[ 62 127 127 127 128] -> J_84
[ 62 127 106 127 130] -> J_928
[ 62 126 132 111 128] -> J_233
[ 62 127 131 127 127] -> J_262
[131 192 128 126 129] -> J_73
[ 62 127 130 130 130] -> J_821
howmany J_262: [127]
3
howmany J_84: [128]
1
find: [128 126 129]
J_73

[100  88  94 140  48] : J_482
[134 143 146 145  88] : J_511
[100  94 140  88 143] : J_412
present: [ 48 140  94  88]
no
step +1: [ 94 140]
[ 95 141]
present: [134 143]
yes
find: [100  88  94 140]
J_482

[112  94 104 135 124 142 110 190 125 114 142 149 106  61 148 116 140  93
 120 146 103 157 165 148 142 106 124 132 123 124 129 133 121 124 141 121
  68 129  52 138 155 125 119 126 146] -> J_685
[132 123 124 130 150 124 124 106 185 138 139 156 115 164 162 114 170 113
 149 159 135 183 108  93 159 111 106 132 142  84 141  95 138 140 110 134
  92 105 130 133 146 134 158 116 124] -> J_941
[171 127 129 183 100 160  68 118 125 101 158  80  99  77 143 127 105  68
 147 173 113  76 176 102 111 103 111 170 129 138 175  64 144  87 145 138
 166 170 160  75 166 123 152 136 108] -> J_251
where: [145]
J_251, 34
step -1: [93]
[92]
find: [132 123 124 129]
J_685
present: [142 110]
yes
step -1: [112]
[111]
where: [102]
J_251, 23

